128 stands for zero in the data rows.
Each row of this table is followed by its label. One hidden rule gives the labels. It looks at one to three of the table's principal directions, none of them among the few with the most spread.
tensor([188, 109, 056, 053, 229, 098, 136, 116, 198, 097, 064, 195, 142,
        146, 138, 154, 178, 112, 136, 172, 179, 147, 122, 080, 120, 082,
        131, 171, 115, 131, 111, 138, 081, 054]) 1
tensor([072, 163, 197, 196, 047, 143, 101, 145, 055, 169, 195, 116, 095,
        126, 120, 131, 096, 154, 143, 054, 086, 119, 154, 198, 160, 225,
        137, 074, 164, 107, 183, 134, 181, 183]) 3
tensor([049, 164, 103, 160, 049, 174, 030, 128, 085, 121, 170, 199, 070,
        170, 110, 134, 137, 196, 088, 085, 078, 068, 139, 204, 194, 255,
        180, 103, 163, 089, 176, 158, 131, 208]) 2
tensor([087, 141, 117, 168, 154, 208, 146, 167, 112, 131, 209, 045, 146,
        103, 141, 104, 034, 217, 081, 246, 031, 133, 104, 180, 112, 114,
        161, 118, 075, 146, 066, 107, 199, 179]) 1
tensor([171, 097, 092, 092, 158, 171, 110, 095, 171, 103, 090, 109, 155,
        127, 124, 113, 120, 132, 093, 209, 114, 111, 121, 113, 102, 089,
        145, 142, 091, 131, 104, 106, 104, 129]) 1
tensor([134, 131, 153, 181, 144, 152, 204, 156, 106, 177, 148, 067, 127,
        116, 155, 165, 069, 114, 149, 151, 029, 156, 121, 180, 121, 125,
        155, 084, 093, 143, 075, 104, 189, 150]) 3
tensor([124, 114, 134, 120, 181, 088, 136, 189, 135, 157, 169, 160, 132,
        136, 121, 087, 145, 120, 141, 077, 198, 169, 160, 036, 102, 062,
        075, 158, 145, 167, 142, 166, 135, 060]) 2
tensor([198, 088, 104, 090, 188, 135, 149, 120, 161, 135, 111, 102, 179,
        113, 137, 139, 111, 124, 141, 199, 145, 169, 126, 129, 090, 065,
        123, 130, 096, 141, 112, 101, 136, 079]) 2
tensor([090, 135, 147, 135, 140, 087, 141, 159, 122, 159, 190, 138, 126,
        124, 118, 129, 136, 121, 149, 101, 158, 152, 165, 081, 131, 104,
        120, 111, 140, 137, 142, 151, 140, 103]) 1
tensor([084, 158, 170, 179, 097, 161, 172, 151, 083, 136, 178, 059, 133,
        101, 128, 116, 062, 163, 107, 175, 042, 127, 116, 204, 121, 164,
        153, 093, 099, 119, 104, 098, 184, 193]) 1
tensor([177, 124, 114, 129, 085, 161, 058, 075, 099, 101, 074, 154, 110,
        148, 134, 126, 129, 162, 128, 125, 112, 078, 100, 196, 149, 195,
        145, 154, 150, 091, 169, 118, 116, 163]) 2
tensor([127, 125, 148, 138, 129, 117, 219, 147, 131, 127, 115, 086, 144,
        122, 138, 155, 113, 086, 141, 156, 096, 146, 105, 150, 098, 102,
        152, 103, 096, 119, 068, 106, 138, 143]) 3
tensor([138, 136, 133, 180, 084, 121, 064, 122, 066, 174, 151, 183, 089,
        143, 123, 136, 128, 142, 139, 046, 080, 126, 173, 152, 190, 226,
        124, 115, 142, 141, 198, 136, 145, 146]) 2
tensor([161, 096, 153, 116, 099, 112, 139, 087, 133, 110, 084, 096, 141,
        136, 118, 101, 148, 088, 148, 114, 144, 110, 109, 110, 088, 111,
        128, 133, 132, 106, 127, 116, 100, 137]) 3
tensor([076, 136, 206, 193, 020, 102, 118, 126, 070, 153, 196, 090, 109,
        122, 106, 091, 117, 122, 127, 065, 130, 111, 152, 093, 139, 153,
        124, 105, 147, 109, 159, 137, 135, 183]) 3
tensor([095, 156, 160, 184, 113, 118, 103, 155, 077, 152, 172, 154, 084,
        133, 133, 112, 115, 141, 140, 064, 097, 113, 159, 098, 158, 160,
        119, 140, 149, 145, 155, 159, 151, 143]) 1
tensor([054, 176, 156, 130, 132, 133, 147, 191, 119, 095, 172, 122, 128,
        103, 123, 095, 112, 158, 094, 132, 171, 127, 122, 114, 117, 103,
        093, 150, 138, 141, 117, 144, 143, 133]) 2
tensor([062, 143, 107, 129, 076, 154, 086, 101, 136, 108, 151, 124, 113,
        133, 122, 171, 143, 139, 122, 114, 106, 107, 124, 157, 170, 191,
        164, 079, 132, 118, 118, 132, 112, 170]) 1
tensor([207, 095, 122, 068, 103, 130, 067, 037, 160, 085, 019, 152, 138,
        146, 121, 131, 180, 096, 151, 106, 188, 092, 108, 145, 115, 152,
        125, 145, 164, 084, 179, 117, 068, 112]) 1
tensor([038, 174, 140, 137, 068, 189, 107, 181, 076, 086, 193, 125, 132,
        127, 114, 129, 087, 214, 095, 160, 122, 101, 096, 255, 127, 201,
        160, 097, 139, 087, 135, 123, 174, 202]) 1
tensor([169, 116, 145, 172, 110, 076, 185, 100, 080, 138, 088, 114, 110,
        139, 142, 132, 131, 079, 178, 103, 046, 117, 111, 133, 125, 148,
        151, 139, 105, 122, 104, 112, 125, 155]) 3
tensor([112, 157, 176, 188, 088, 114, 148, 138, 079, 140, 143, 119, 098,
        121, 145, 142, 104, 119, 145, 091, 086, 121, 132, 137, 152, 163,
        133, 125, 136, 122, 128, 132, 150, 161]) 1
tensor([131, 121, 101, 102, 143, 177, 135, 112, 160, 093, 124, 065, 166,
        107, 141, 134, 095, 170, 107, 220, 125, 138, 078, 180, 105, 106,
        141, 125, 108, 120, 083, 101, 139, 137]) 2
tensor([127, 107, 141, 142, 078, 125, 102, 096, 124, 152, 125, 119, 108,
        148, 109, 103, 150, 110, 124, 083, 129, 095, 137, 094, 136, 132,
        132, 116, 142, 117, 148, 134, 105, 152]) 3
tensor([135, 119, 100, 136, 123, 150, 072, 116, 120, 142, 132, 166, 109,
        148, 110, 093, 132, 152, 089, 131, 093, 097, 155, 112, 147, 153,
        138, 143, 122, 133, 158, 135, 118, 147]) 2
tensor([159, 121, 120, 137, 115, 097, 139, 100, 124, 142, 073, 174, 096,
        156, 134, 184, 172, 068, 168, 058, 088, 124, 137, 136, 163, 188,
        152, 102, 123, 123, 132, 125, 100, 132]) 2
tensor([131, 120, 117, 141, 122, 185, 081, 136, 113, 154, 150, 122, 127,
        131, 117, 104, 100, 167, 100, 132, 094, 116, 142, 163, 133, 148,
        123, 116, 122, 147, 152, 119, 155, 146]) 2
tensor([156, 070, 095, 099, 082, 200, 061, 037, 164, 118, 118, 046, 178,
        121, 096, 072, 106, 163, 067, 233, 095, 092, 116, 158, 095, 120,
        158, 107, 102, 102, 133, 085, 108, 174]) 1
tensor([108, 125, 111, 102, 090, 116, 078, 121, 109, 113, 144, 170, 135,
        140, 090, 098, 157, 153, 107, 121, 169, 102, 142, 146, 133, 154,
        126, 131, 142, 107, 181, 131, 106, 142]) 2
tensor([092, 139, 099, 101, 094, 169, 111, 118, 139, 112, 117, 129, 137,
        132, 108, 127, 131, 155, 083, 165, 121, 097, 107, 219, 129, 164,
        149, 104, 139, 096, 135, 114, 125, 166]) 1
tensor([132, 154, 158, 152, 168, 078, 228, 183, 121, 180, 105, 156, 107,
        121, 153, 205, 138, 044, 182, 049, 106, 182, 151, 138, 147, 131,
        110, 090, 125, 162, 107, 129, 153, 086]) 1
tensor([127, 152, 153, 167, 175, 108, 188, 166, 113, 191, 151, 126, 112,
        109, 153, 185, 101, 094, 168, 102, 071, 173, 164, 135, 153, 130,
        126, 091, 117, 162, 116, 127, 177, 100]) 2
tensor([086, 164, 176, 155, 105, 046, 119, 153, 090, 170, 183, 185, 091,
        126, 121, 145, 161, 110, 174, 017, 189, 149, 181, 080, 176, 155,
        095, 117, 183, 128, 196, 168, 134, 095]) 1
tensor([089, 133, 102, 116, 121, 157, 059, 127, 101, 104, 174, 156, 129,
        143, 112, 117, 121, 191, 129, 154, 116, 097, 132, 180, 128, 172,
        162, 122, 142, 105, 158, 143, 143, 153]) 3
tensor([098, 155, 145, 103, 155, 094, 154, 146, 153, 099, 123, 153, 117,
        124, 140, 168, 158, 100, 159, 104, 193, 134, 126, 085, 131, 099,
        123, 132, 150, 121, 113, 153, 109, 096]) 2
tensor([083, 164, 146, 139, 102, 115, 099, 147, 104, 135, 155, 180, 087,
        144, 123, 153, 149, 142, 145, 062, 156, 108, 144, 138, 170, 177,
        134, 113, 169, 108, 169, 157, 131, 138]) 1
tensor([138, 129, 157, 128, 147, 071, 176, 151, 102, 153, 125, 146, 118,
        134, 113, 110, 152, 089, 164, 087, 146, 121, 144, 094, 111, 089,
        111, 136, 130, 133, 145, 132, 127, 110]) 1
tensor([039, 177, 127, 130, 127, 161, 145, 191, 122, 088, 184, 125, 122,
        123, 141, 155, 101, 185, 111, 162, 145, 126, 093, 182, 130, 138,
        150, 120, 139, 111, 088, 147, 160, 155]) 1
tensor([085, 117, 106, 109, 208, 081, 213, 175, 187, 146, 172, 106, 149,
        126, 137, 144, 145, 098, 149, 143, 148, 197, 129, 056, 097, 055,
        127, 110, 111, 156, 056, 151, 133, 069]) 1
tensor([142, 069, 116, 108, 161, 066, 177, 132, 201, 188, 165, 109, 154,
        142, 134, 179, 168, 061, 174, 102, 201, 212, 156, 014, 116, 041,
        131, 081, 123, 142, 089, 150, 107, 049]) 1
tensor([201, 109, 098, 093, 183, 134, 186, 123, 189, 095, 012, 142, 133,
        138, 167, 193, 154, 051, 144, 130, 133, 147, 092, 106, 114, 087,
        127, 146, 096, 150, 056, 115, 087, 089]) 2
tensor([122, 151, 113, 106, 099, 120, 050, 110, 108, 120, 119, 201, 112,
        129, 114, 148, 158, 145, 131, 082, 176, 107, 153, 163, 177, 186,
        110, 131, 170, 119, 207, 139, 111, 117]) 3
tensor([087, 148, 112, 138, 110, 106, 104, 126, 112, 127, 161, 172, 102,
        146, 135, 168, 142, 145, 149, 115, 130, 114, 134, 142, 165, 165,
        164, 120, 157, 098, 138, 158, 127, 138]) 1
tensor([193, 089, 080, 080, 167, 182, 108, 088, 178, 116, 095, 090, 170,
        118, 127, 128, 111, 154, 099, 228, 129, 128, 108, 143, 109, 081,
        139, 130, 087, 133, 109, 090, 117, 116]) 3
tensor([173, 114, 157, 099, 106, 090, 086, 086, 121, 108, 080, 150, 125,
        129, 105, 077, 172, 101, 143, 079, 212, 088, 137, 060, 116, 094,
        082, 176, 159, 119, 190, 133, 079, 106]) 2
tensor([155, 104, 118, 102, 143, 146, 176, 132, 170, 078, 103, 076, 169,
        119, 156, 163, 113, 116, 132, 195, 162, 156, 075, 118, 087, 063,
        141, 136, 092, 125, 046, 110, 115, 119]) 2
tensor([089, 155, 113, 144, 121, 137, 093, 110, 121, 116, 125, 168, 080,
        157, 134, 146, 146, 148, 136, 097, 075, 093, 124, 156, 165, 212,
        170, 120, 152, 103, 135, 153, 125, 160]) 2
tensor([151, 108, 084, 116, 125, 164, 118, 109, 133, 115, 102, 141, 134,
        150, 131, 177, 127, 129, 128, 168, 074, 114, 116, 188, 135, 163,
        185, 098, 091, 115, 103, 107, 121, 158]) 1
tensor([209, 086, 105, 080, 141, 151, 208, 063, 199, 070, 019, 032, 187,
        111, 169, 187, 118, 085, 149, 229, 131, 155, 031, 187, 076, 080,
        156, 122, 091, 096, 029, 071, 102, 123]) 2
tensor([123, 107, 132, 125, 110, 100, 091, 105, 117, 155, 165, 137, 130,
        139, 097, 082, 146, 141, 130, 118, 148, 115, 158, 096, 124, 125,
        129, 126, 147, 110, 178, 140, 121, 126]) 1
tensor([131, 132, 167, 131, 100, 122, 139, 121, 124, 126, 099, 124, 120,
        129, 113, 105, 143, 099, 124, 084, 134, 115, 131, 125, 119, 149,
        112, 120, 135, 120, 148, 119, 115, 142]) 3
tensor([081, 141, 142, 159, 040, 150, 042, 099, 099, 114, 152, 137, 102,
        131, 116, 101, 127, 149, 095, 092, 129, 079, 145, 115, 160, 174,
        127, 138, 164, 115, 167, 150, 112, 176]) 1
tensor([097, 150, 178, 160, 125, 126, 138, 163, 107, 182, 172, 096, 125,
        093, 113, 076, 101, 127, 108, 086, 132, 146, 166, 104, 128, 107,
        064, 123, 145, 171, 164, 128, 165, 114]) 1
tensor([070, 151, 176, 144, 116, 099, 165, 203, 115, 105, 176, 118, 139,
        105, 130, 097, 120, 115, 118, 090, 200, 161, 132, 063, 099, 074,
        072, 156, 139, 157, 107, 154, 135, 109]) 1
tensor([128, 137, 154, 162, 179, 109, 252, 172, 139, 141, 146, 062, 143,
        106, 167, 159, 082, 107, 149, 177, 077, 191, 101, 125, 100, 086,
        142, 117, 087, 141, 038, 115, 171, 117]) 2
tensor([093, 137, 159, 126, 095, 086, 125, 146, 112, 118, 160, 145, 139,
        119, 115, 124, 144, 111, 140, 089, 189, 145, 151, 104, 123, 127,
        106, 124, 151, 122, 155, 145, 120, 115]) 3
tensor([180, 104, 119, 089, 076, 174, 094, 049, 160, 102, 044, 079, 172,
        098, 118, 116, 123, 111, 085, 174, 141, 110, 106, 193, 115, 136,
        107, 123, 129, 114, 148, 076, 097, 143]) 1
tensor([147, 148, 129, 140, 143, 116, 141, 123, 108, 131, 118, 141, 119,
        114, 135, 145, 116, 130, 129, 150, 094, 124, 139, 138, 153, 140,
        133, 137, 108, 134, 134, 113, 134, 133]) 3
tensor([172, 116, 118, 091, 152, 164, 168, 123, 167, 096, 069, 096, 155,
        124, 145, 163, 119, 118, 127, 180, 144, 137, 080, 173, 098, 099,
        139, 121, 105, 115, 084, 098, 122, 122]) 3
tensor([082, 126, 114, 086, 173, 085, 193, 166, 175, 105, 143, 144, 145,
        140, 125, 162, 167, 090, 150, 139, 177, 158, 125, 085, 096, 079,
        149, 109, 120, 120, 075, 150, 107, 094]) 1
tensor([117, 126, 135, 151, 114, 107, 118, 152, 114, 126, 146, 150, 118,
        129, 129, 114, 136, 109, 121, 083, 145, 137, 151, 053, 138, 111,
        101, 153, 122, 162, 125, 148, 113, 120]) 2
tensor([176, 096, 133, 124, 141, 127, 127, 099, 149, 141, 101, 106, 140,
        125, 117, 084, 130, 105, 109, 145, 117, 125, 145, 067, 107, 092,
        114, 145, 105, 143, 131, 114, 108, 119]) 1
tensor([181, 124, 111, 113, 149, 127, 177, 116, 150, 076, 041, 128, 132,
        134, 180, 211, 135, 083, 176, 134, 126, 146, 068, 161, 121, 126,
        146, 142, 114, 122, 059, 117, 111, 113]) 2
tensor([180, 090, 197, 159, 128, 066, 201, 124, 111, 172, 135, 046, 157,
        103, 118, 049, 112, 079, 149, 116, 138, 162, 138, 037, 070, 041,
        077, 151, 109, 150, 124, 108, 136, 103]) 3
tensor([080, 144, 108, 150, 181, 151, 194, 210, 116, 131, 187, 101, 132,
        125, 137, 121, 087, 165, 112, 173, 071, 153, 106, 141, 109, 098,
        140, 125, 077, 166, 054, 126, 174, 142]) 1
tensor([131, 121, 132, 139, 191, 136, 146, 169, 140, 160, 169, 109, 134,
        119, 137, 106, 100, 140, 125, 145, 123, 158, 148, 071, 110, 068,
        109, 139, 112, 168, 109, 139, 158, 094]) 1
tensor([162, 084, 148, 160, 083, 106, 098, 076, 100, 167, 132, 115, 113,
        158, 117, 098, 138, 110, 163, 089, 094, 105, 144, 100, 120, 146,
        154, 120, 142, 103, 158, 135, 121, 149]) 3
tensor([032, 170, 104, 139, 140, 170, 088, 166, 101, 130, 207, 147, 109,
        126, 095, 073, 104, 207, 065, 171, 068, 082, 155, 157, 145, 161,
        146, 124, 121, 138, 146, 141, 159, 176]) 2
tensor([139, 127, 151, 107, 126, 102, 154, 117, 131, 112, 121, 116, 149,
        116, 126, 151, 136, 108, 159, 140, 161, 141, 124, 140, 112, 120,
        134, 111, 127, 106, 131, 115, 122, 117]) 1
tensor([086, 140, 132, 174, 090, 177, 072, 124, 083, 169, 193, 099, 121,
        112, 101, 065, 080, 189, 075, 145, 042, 104, 162, 172, 147, 181,
        125, 109, 123, 146, 171, 116, 171, 181]) 1
tensor([106, 145, 157, 106, 123, 083, 221, 172, 125, 088, 107, 110, 156,
        108, 120, 121, 144, 087, 132, 123, 177, 151, 096, 137, 087, 093,
        097, 134, 112, 129, 093, 110, 117, 122]) 2
Which label does each new row get?
tensor([184, 131, 090, 085, 156, 127, 109, 085, 154, 108, 015, 181, 110,
        139, 133, 148, 177, 092, 139, 092, 133, 102, 112, 153, 149, 156,
        108, 152, 143, 134, 150, 118, 086, 102]) -> 1
tensor([026, 165, 178, 181, 094, 142, 141, 190, 068, 149, 244, 098, 114,
        122, 120, 132, 084, 167, 146, 110, 088, 128, 144, 169, 129, 162,
        156, 074, 134, 123, 124, 144, 192, 177]) -> 3
tensor([136, 129, 097, 099, 115, 151, 121, 102, 157, 097, 108, 130, 143,
        130, 141, 193, 130, 144, 124, 179, 141, 134, 100, 189, 147, 158,
        167, 103, 122, 093, 110, 112, 115, 138]) -> 3
tensor([108, 125, 146, 146, 094, 093, 042, 107, 094, 174, 178, 200, 088,
        160, 093, 102, 165, 133, 144, 045, 137, 098, 204, 078, 165, 184,
        138, 113, 171, 111, 225, 167, 117, 131]) -> 1
tensor([163, 117, 104, 110, 167, 150, 187, 140, 164, 096, 081, 097, 157,
        117, 161, 166, 108, 107, 124, 191, 119, 154, 085, 144, 100, 080,
        135, 141, 091, 140, 051, 107, 126, 114]) -> 2
tensor([145, 097, 143, 144, 122, 175, 068, 116, 132, 173, 167, 097, 137,
        124, 114, 089, 098, 145, 105, 129, 115, 127, 172, 089, 120, 109,
        117, 111, 123, 152, 160, 127, 146, 128]) -> 3
tensor([096, 159, 109, 138, 134, 144, 154, 160, 130, 124, 135, 134, 120,
        115, 140, 166, 116, 134, 104, 140, 104, 139, 120, 155, 159, 140,
        129, 116, 107, 151, 095, 121, 138, 139]) -> 3
tensor([152, 121, 135, 156, 164, 113, 171, 128, 140, 180, 133, 099, 124,
        116, 155, 170, 112, 097, 162, 114, 085, 174, 142, 110, 144, 115,
        127, 101, 113, 158, 102, 122, 153, 099]) -> 2
tensor([103, 149, 155, 142, 072, 114, 149, 113, 134, 114, 108, 119, 111,
        125, 151, 200, 142, 089, 156, 082, 148, 135, 107, 153, 158, 164,
        142, 096, 154, 102, 109, 132, 115, 142]) -> 2
tensor([125, 126, 122, 149, 167, 069, 127, 166, 111, 164, 172, 195, 104,
        151, 122, 111, 153, 125, 146, 073, 128, 158, 176, 053, 144, 137,
        118, 146, 130, 150, 152, 165, 131, 091]) -> 2
tensor([044, 200, 094, 110, 130, 168, 087, 173, 112, 058, 148, 192, 112,
        118, 125, 126, 116, 202, 064, 176, 138, 084, 117, 190, 156, 169,
        133, 164, 144, 118, 135, 147, 132, 160]) -> 1
tensor([010, 173, 132, 208, 113, 147, 086, 204, 060, 183, 255, 158, 070,
        155, 126, 118, 088, 230, 125, 088, 062, 126, 158, 157, 178, 206,
        166, 098, 158, 127, 149, 183, 206, 174]) -> 3
tensor([003, 158, 159, 160, 071, 172, 086, 227, 077, 126, 255, 113, 138,
        112, 087, 054, 082, 211, 054, 128, 171, 119, 157, 113, 117, 109,
        098, 122, 130, 153, 147, 152, 170, 173]) -> 1
tensor([142, 134, 155, 149, 084, 150, 081, 099, 109, 111, 114, 118, 116,
        126, 133, 094, 112, 156, 110, 117, 129, 104, 117, 139, 134, 166,
        117, 155, 154, 107, 160, 129, 127, 153]) -> 1
tensor([148, 120, 153, 122, 089, 165, 109, 107, 129, 122, 123, 077, 162,
        096, 116, 104, 099, 141, 092, 161, 146, 130, 127, 156, 115, 121,
        103, 118, 118, 129, 148, 093, 132, 143]) -> 3
tensor([134, 115, 133, 113, 094, 132, 121, 105, 147, 113, 147, 091, 157,
        114, 125, 138, 119, 148, 114, 177, 179, 139, 114, 127, 126, 106,
        136, 117, 124, 101, 124, 114, 117, 134]) -> 3
tensor([091, 152, 165, 168, 082, 129, 158, 158, 093, 132, 127, 121, 112,
        119, 133, 155, 121, 084, 138, 058, 088, 136, 135, 158, 142, 174,
        116, 094, 121, 152, 115, 121, 141, 157]) -> 1
tensor([139, 116, 121, 123, 144, 121, 080, 116, 148, 134, 132, 142, 126,
        125, 130, 095, 137, 130, 118, 109, 169, 134, 151, 052, 130, 096,
        091, 166, 153, 150, 151, 154, 113, 090]) -> 2
tensor([157, 133, 135, 159, 143, 108, 159, 109, 111, 172, 098, 133, 106,
        128, 146, 157, 121, 090, 159, 106, 050, 134, 143, 157, 148, 161,
        141, 113, 129, 132, 131, 120, 147, 126]) -> 2
tensor([119, 154, 152, 132, 127, 140, 176, 171, 139, 109, 122, 105, 135,
        102, 166, 203, 108, 108, 145, 117, 176, 167, 099, 141, 139, 098,
        107, 116, 125, 147, 080, 123, 141, 111]) -> 2
tensor([158, 123, 129, 112, 121, 144, 164, 115, 151, 088, 072, 105, 148,
        121, 134, 135, 125, 108, 104, 169, 123, 128, 096, 146, 107, 124,
        136, 134, 097, 116, 092, 098, 107, 145]) -> 3
tensor([121, 137, 065, 069, 155, 146, 083, 111, 147, 083, 084, 193, 121,
        154, 119, 140, 164, 154, 123, 154, 145, 083, 106, 184, 131, 153,
        153, 146, 151, 099, 143, 140, 102, 126]) -> 1
tensor([206, 123, 097, 068, 140, 134, 124, 075, 177, 103, 002, 151, 152,
        107, 136, 163, 159, 078, 112, 138, 168, 133, 113, 169, 139, 128,
        088, 144, 130, 135, 147, 090, 082, 088]) -> 1
tensor([193, 085, 144, 121, 083, 154, 075, 047, 149, 131, 091, 068, 147,
        118, 114, 074, 123, 132, 101, 147, 147, 105, 121, 095, 116, 109,
        109, 142, 129, 116, 159, 100, 099, 140]) -> 2
tensor([101, 138, 147, 143, 115, 139, 132, 145, 102, 126, 168, 097, 132,
        124, 133, 122, 101, 165, 145, 136, 128, 131, 105, 171, 115, 135,
        135, 119, 143, 112, 125, 131, 163, 144]) -> 3
tensor([084, 149, 139, 113, 117, 215, 060, 148, 145, 123, 175, 104, 152,
        095, 103, 088, 084, 192, 047, 173, 150, 122, 157, 159, 126, 135,
        100, 109, 132, 143, 167, 117, 154, 143]) -> 1
tensor([138, 094, 170, 130, 086, 076, 063, 102, 106, 135, 153, 133, 127,
        138, 106, 052, 161, 114, 160, 052, 225, 108, 156, 015, 102, 078,
        081, 173, 184, 123, 193, 167, 099, 099]) -> 3
tensor([161, 102, 141, 102, 108, 120, 102, 057, 157, 112, 108, 090, 152,
        116, 115, 095, 135, 126, 117, 176, 162, 110, 128, 091, 108, 099,
        133, 139, 135, 093, 148, 115, 096, 128]) -> 2
tensor([116, 155, 068, 104, 181, 223, 162, 153, 176, 063, 086, 131, 127,
        139, 169, 222, 096, 159, 094, 234, 056, 119, 070, 223, 136, 158,
        206, 106, 073, 117, 025, 108, 137, 167]) -> 1
tensor([131, 096, 090, 087, 086, 182, 022, 050, 155, 095, 106, 135, 138,
        147, 092, 101, 152, 149, 090, 158, 122, 068, 140, 136, 128, 166,
        161, 113, 128, 102, 164, 120, 082, 165]) -> 1
tensor([079, 148, 123, 148, 135, 124, 173, 170, 101, 140, 177, 123, 125,
        130, 119, 129, 109, 150, 119, 159, 074, 128, 128, 167, 127, 141,
        160, 104, 103, 124, 103, 124, 159, 160]) -> 3
tensor([128, 098, 081, 131, 143, 169, 164, 152, 155, 116, 145, 095, 143,
        151, 149, 172, 109, 145, 122, 183, 090, 153, 084, 146, 115, 112,
        181, 103, 075, 133, 037, 119, 137, 149]) -> 1
tensor([151, 127, 157, 148, 086, 204, 138, 105, 128, 120, 101, 034, 155,
        087, 135, 115, 065, 136, 079, 188, 079, 119, 103, 185, 113, 123,
        118, 112, 094, 139, 103, 073, 148, 176]) -> 1
tensor([144, 117, 155, 168, 065, 122, 076, 046, 097, 168, 121, 097, 109,
        126, 105, 070, 127, 134, 122, 093, 057, 098, 151, 144, 151, 208,
        128, 114, 147, 110, 193, 111, 127, 170]) -> 2
tensor([087, 153, 118, 133, 086, 178, 050, 108, 101, 112, 135, 144, 105,
        136, 103, 076, 120, 190, 079, 133, 096, 063, 127, 186, 147, 195,
        135, 139, 155, 107, 177, 131, 132, 183]) -> 1
